(in the rows, 100 means zero)
The rows of X fall into 3 groups, which share some directions, and each row is roughly a mix of its group's hidden directions.
X:
62, 109, 73, 124, 77, 91, 122, 122, 92, 111
111, 108, 108, 57, 126, 75, 78, 104, 123, 86
111, 85, 134, 93, 109, 93, 102, 52, 122, 109
133, 98, 107, 71, 93, 121, 109, 104, 136, 72
101, 85, 88, 120, 123, 72, 77, 79, 133, 79
74, 130, 124, 113, 119, 90, 91, 78, 123, 127
65, 127, 76, 95, 104, 90, 61, 104, 107, 82
93, 81, 120, 112, 108, 105, 142, 67, 110, 126
135, 131, 127, 86, 92, 100, 79, 93, 123, 78
99, 91, 126, 129, 121, 93, 90, 68, 110, 136
93, 85, 78, 110, 122, 57, 87, 88, 120, 127
86, 116, 62, 126, 88, 92, 78, 131, 113, 86
124, 92, 118, 115, 110, 88, 127, 70, 113, 137
99, 88, 128, 98, 107, 105, 130, 70, 123, 135
111, 88, 85, 96, 136, 69, 87, 102, 104, 140
117, 126, 104, 78, 72, 118, 129, 124, 85, 81
95, 83, 121, 126, 78, 125, 121, 67, 121, 99
89, 56, 76, 96, 84, 125, 111, 101, 129, 107
106, 110, 55, 73, 109, 72, 105, 128, 111, 104
105, 100, 136, 71, 85, 123, 133, 99, 80, 85
75, 117, 61, 106, 91, 72, 77, 121, 83, 93
101, 107, 93, 72, 91, 106, 103, 96, 147, 63
72, 113, 104, 130, 68, 120, 133, 104, 109, 91
108, 89, 73, 137, 103, 102, 71, 109, 115, 134
113, 68, 108, 134, 118, 71, 104, 78, 85, 119
97, 125, 108, 85, 67, 110, 75, 112, 60, 109
115, 115, 109, 90, 100, 69, 66, 95, 142, 94
81, 91, 91, 100, 112, 112, 133, 80, 52, 108
125, 85, 130, 76, 123, 108, 118, 70, 89, 118
141, 70, 118, 122, 101, 103, 99, 90, 67, 106
92, 123, 96, 90, 91, 93, 71, 118, 125, 56
85, 105, 69, 117, 118, 57, 88, 90, 126, 102
92, 88, 83, 100, 121, 53, 82, 78, 114, 123
121, 102, 74, 98, 72, 104, 123, 145, 92, 96
60, 84, 80, 84, 113, 80, 112, 93, 68, 116
87, 119, 85, 115, 123, 59, 93, 78, 128, 108
95, 85, 80, 85, 139, 61, 80, 102, 100, 114
87, 102, 94, 64, 102, 98, 65, 127, 96, 66
101, 86, 138, 72, 76, 124, 77, 106, 112, 83
91, 117, 66, 114, 81, 84, 72, 131, 78, 97
78, 90, 84, 112, 130, 71, 58, 92, 102, 99
101, 109, 116, 93, 74, 132, 107, 96, 146, 81
128, 104, 84, 95, 129, 66, 88, 119, 82, 127
99, 65, 115, 90, 97, 91, 56, 88, 130, 98
92, 114, 60, 128, 79, 88, 80, 123, 79, 105
132, 95, 112, 66, 139, 125, 108, 108, 95, 103
105, 124, 105, 71, 88, 122, 101, 142, 77, 83
98, 109, 138, 84, 95, 113, 142, 79, 112, 115
122, 141, 116, 105, 82, 91, 138, 89, 99, 85
116, 85, 142, 90, 118, 104, 97, 64, 82, 118
62, 93, 84, 137, 86, 104, 132, 89, 92, 109
61, 116, 106, 125, 60, 95, 87, 89, 88, 110
106, 82, 71, 76, 99, 86, 94, 121, 77, 60
112, 106, 92, 58, 132, 90, 73, 93, 106, 74
118, 115, 143, 103, 72, 125, 113, 79, 111, 94
119, 115, 62, 116, 114, 66, 91, 111, 114, 124
83, 113, 87, 130, 83, 79, 53, 100, 87, 98
96, 94, 81, 67, 114, 102, 75, 142, 78, 104
106, 102, 70, 117, 121, 58, 97, 87, 125, 118
73, 82, 109, 110, 79, 116, 80, 101, 131, 65
90, 75, 134, 88, 106, 109, 88, 87, 64, 70
109, 82, 56, 85, 115, 67, 111, 105, 120, 110
94, 116, 101, 68, 100, 122, 97, 118, 66, 64
129, 108, 145, 73, 107, 117, 116, 89, 116, 99
117, 103, 141, 66, 103, 119, 95, 87, 114, 74
74, 115, 107, 139, 60, 111, 84, 98, 109, 106
112, 115, 62, 134, 103, 80, 78, 112, 116, 117
130, 70, 108, 113, 111, 100, 125, 87, 140, 89
70, 102, 107, 112, 88, 110, 148, 119, 121, 111
83, 119, 137, 95, 78, 137, 96, 90, 85, 120
120, 79, 131, 86, 132, 111, 118, 69, 111, 106
131, 87, 128, 73, 135, 121, 110, 87, 98, 107
90, 110, 55, 104, 124, 81, 109, 130, 80, 108
99, 111, 99, 95, 77, 137, 106, 139, 71, 85
111, 117, 109, 70, 97, 91, 109, 114, 64, 61
130, 90, 133, 85, 114, 126, 99, 79, 129, 91
100, 105, 90, 58, 91, 85, 117, 112, 56, 105
103, 108, 60, 101, 74, 80, 103, 139, 84, 90
133, 98, 135, 88, 101, 91, 86, 79, 135, 113
96, 102, 105, 148, 102, 89, 92, 64, 125, 111
97, 99, 137, 76, 75, 122, 129, 76, 107, 104
114, 134, 79, 116, 63, 115, 118, 118, 114, 88
61, 98, 69, 94, 88, 95, 84, 122, 69, 85
128, 82, 108, 113, 129, 98, 118, 65, 100, 129
78, 103, 63, 82, 124, 76, 100, 124, 75, 103
122, 136, 129, 109, 117, 83, 106, 94, 91, 134
114, 89, 125, 64, 127, 80, 92, 69, 112, 108
85, 104, 89, 141, 82, 108, 129, 123, 123, 114
105, 88, 121, 135, 53, 105, 118, 90, 110, 108
82, 119, 64, 119, 86, 82, 68, 124, 96, 89
109, 100, 124, 118, 65, 141, 124, 91, 106, 102
75, 89, 58, 100, 107, 76, 70, 118, 86, 95
69, 134, 99, 109, 68, 127, 80, 116, 103, 101
106, 83, 80, 105, 121, 61, 87, 85, 100, 138
76, 124, 73, 82, 119, 87, 63, 107, 104, 80

Here is one row from each group, named. Which group is each of the other rows in?
147, 84, 120, 88, 91, 118, 126, 110, 84, 111
(61)
109, 130, 65, 87, 86, 79, 125, 115, 114, 77
(56)
138, 86, 118, 78, 136, 91, 99, 84, 114, 119
(124)

114, 94, 74, 102, 101, 55, 73, 106, 73, 91
(61)
92, 60, 103, 109, 98, 131, 100, 77, 64, 100
(124)
100, 85, 55, 80, 110, 79, 113, 112, 129, 118
(56)
81, 106, 69, 141, 110, 81, 72, 115, 97, 102
(61)
110, 81, 134, 88, 131, 114, 121, 69, 116, 107
(61)
114, 114, 94, 115, 80, 114, 76, 125, 67, 68
(56)
83, 83, 132, 88, 79, 135, 118, 85, 94, 75
(56)
82, 118, 69, 75, 103, 89, 79, 133, 93, 75
(56)
79, 125, 105, 87, 76, 140, 90, 131, 96, 90
(56)
